In the data rows, 50 means zero.
Here are some points:
[69 36 96 67 55 61 41 49 42 72 36 51]
[6 77 29 61 51 41 44 80 49 37 88 70]
[58 46 26 28 44 47 58 33 57 40 36 40]
[69 36 65 47 49 49 53 41 43 59 40 39]
[44 53 51 55 50 52 46 55 54 52 54 53]
[60 44 57 48 51 48 53 46 47 52 49 45]
[85 28 64 40 48 54 58 27 46 59 29 31]
[17 68 37 58 52 40 46 72 49 43 80 65]
[58 46 47 46 50 50 52 43 54 50 42 44]
[11 72 30 55 53 43 47 74 52 36 83 66]
[88 28 59 30 49 47 64 19 43 55 31 27]
[67 41 65 48 51 52 52 39 45 57 36 45]
[34 62 39 55 46 56 46 63 59 44 49 61]
[16 71 39 66 51 54 35 75 62 45 63 72]
[51 50 55 52 53 41 57 53 41 49 64 48]
[73 36 67 47 51 52 50 37 46 57 34 39]
[76 34 68 43 56 41 63 38 32 58 53 33]
[46 54 56 52 52 44 53 56 40 53 68 49]
[42 55 53 58 50 58 43 59 55 49 46 58]
[33 62 57 67 52 55 39 66 55 50 56 63]
[62 40 44 34 47 45 62 36 43 47 47 40]
[72 37 59 43 50 54 54 36 49 57 32 40]
[54 46 57 55 49 53 48 48 52 53 48 49]
[79 33 52 36 46 59 55 26 56 53 17 33]
[29 61 46 56 52 47 48 63 49 44 68 59]
[39 58 22 42 43 57 47 49 66 39 39 57]
[99 8 53 3 51 37 83 0 32 58 17 4]
[80 34 53 35 51 52 59 26 49 55 26 34]
[75 33 64 42 50 50 57 34 44 56 37 35]
[60 46 35 30 50 33 66 36 40 45 59 39]
[62 44 62 49 52 49 51 44 45 55 49 45]
[92 21 69 32 51 42 66 17 35 59 33 24]
[28 63 48 61 50 45 45 66 48 47 69 62]
[53 49 44 47 45 63 45 46 64 51 31 50]
[58 43 90 72 56 59 39 57 45 67 44 51]
Then 12 other points, each followed by its number:
[26 68 28 52 47 50 47 66 57 40 62 64] 0
[59 44 90 74 56 61 36 59 49 67 45 53] 1
[86 29 66 30 52 33 69 22 29 59 49 24] 2
[74 36 61 43 51 52 55 33 47 58 37 36] 3
[45 49 59 60 51 63 36 56 60 53 37 57] 4
[99 18 69 26 48 48 69 7 38 62 19 19] 5
[65 42 48 38 50 52 53 34 53 53 33 42] 6
[35 60 48 61 47 61 38 65 60 48 48 64] 7
[19 69 34 62 46 58 36 74 63 43 56 72] 8
[44 55 42 49 48 56 49 51 56 46 44 55] 9
[68 40 44 34 51 41 63 32 43 48 50 37] 10
[37 58 19 39 47 44 54 53 57 37 56 53] 11
Which three of these numbered points are nearest to each point below, looking only along the 3 directions in which the first points spread most? Their numbers follow each, nearest first.
[62 44 46 40 50 44 59 38 45 49 49 41] > 10 6 3
[1 80 38 79 48 60 27 92 64 41 71 83] > 8 0 7
[13 72 44 75 49 60 29 82 65 46 62 77] > 8 7 0
[55 42 89 73 57 62 35 57 48 64 46 52] > 1 4 7
[77 31 99 66 57 57 42 45 39 71 39 41] > 1 3 4
[61 43 46 42 47 51 53 38 51 49 37 43] > 6 3 10
[46 55 40 49 47 53 47 54 57 45 46 53] > 9 7 4
[49 51 54 58 50 57 43 54 59 51 39 55] > 4 9 7
[33 61 46 62 48 58 39 64 59 46 52 60] > 7 8 9
[61 44 49 45 50 55 52 42 52 54 39 46] > 6 3 9
[33 62 22 42 44 44 52 54 54 36 57 55] > 11 0 9
[50 50 71 60 55 47 50 57 40 58 66 51] > 1 4 9
[99 3 65 3 51 38 83 0 31 62 11 0] > 5 2 3
[56 46 63 49 57 36 58 51 31 54 70 43] > 10 3 9
[46 52 43 49 48 52 49 48 56 46 48 52] > 9 4 7
[62 44 61 45 55 42 57 45 39 56 56 40] > 10 3 6
[84 30 68 30 56 30 73 23 25 58 62 24] > 2 10 3
[44 54 42 53 47 55 47 53 58 49 43 53] > 9 4 7
[50 48 41 48 46 55 49 49 57 46 42 53] > 9 4 6
[78 35 24 22 38 62 57 14 70 45 0 35] > 6 3 10
[50 51 48 47 53 49 52 51 48 49 52 50] > 9 6 4
[31 57 46 61 46 64 39 63 64 47 45 65] > 7 4 8
[79 30 34 24 38 62 55 18 67 48 2 36] > 6 3 5
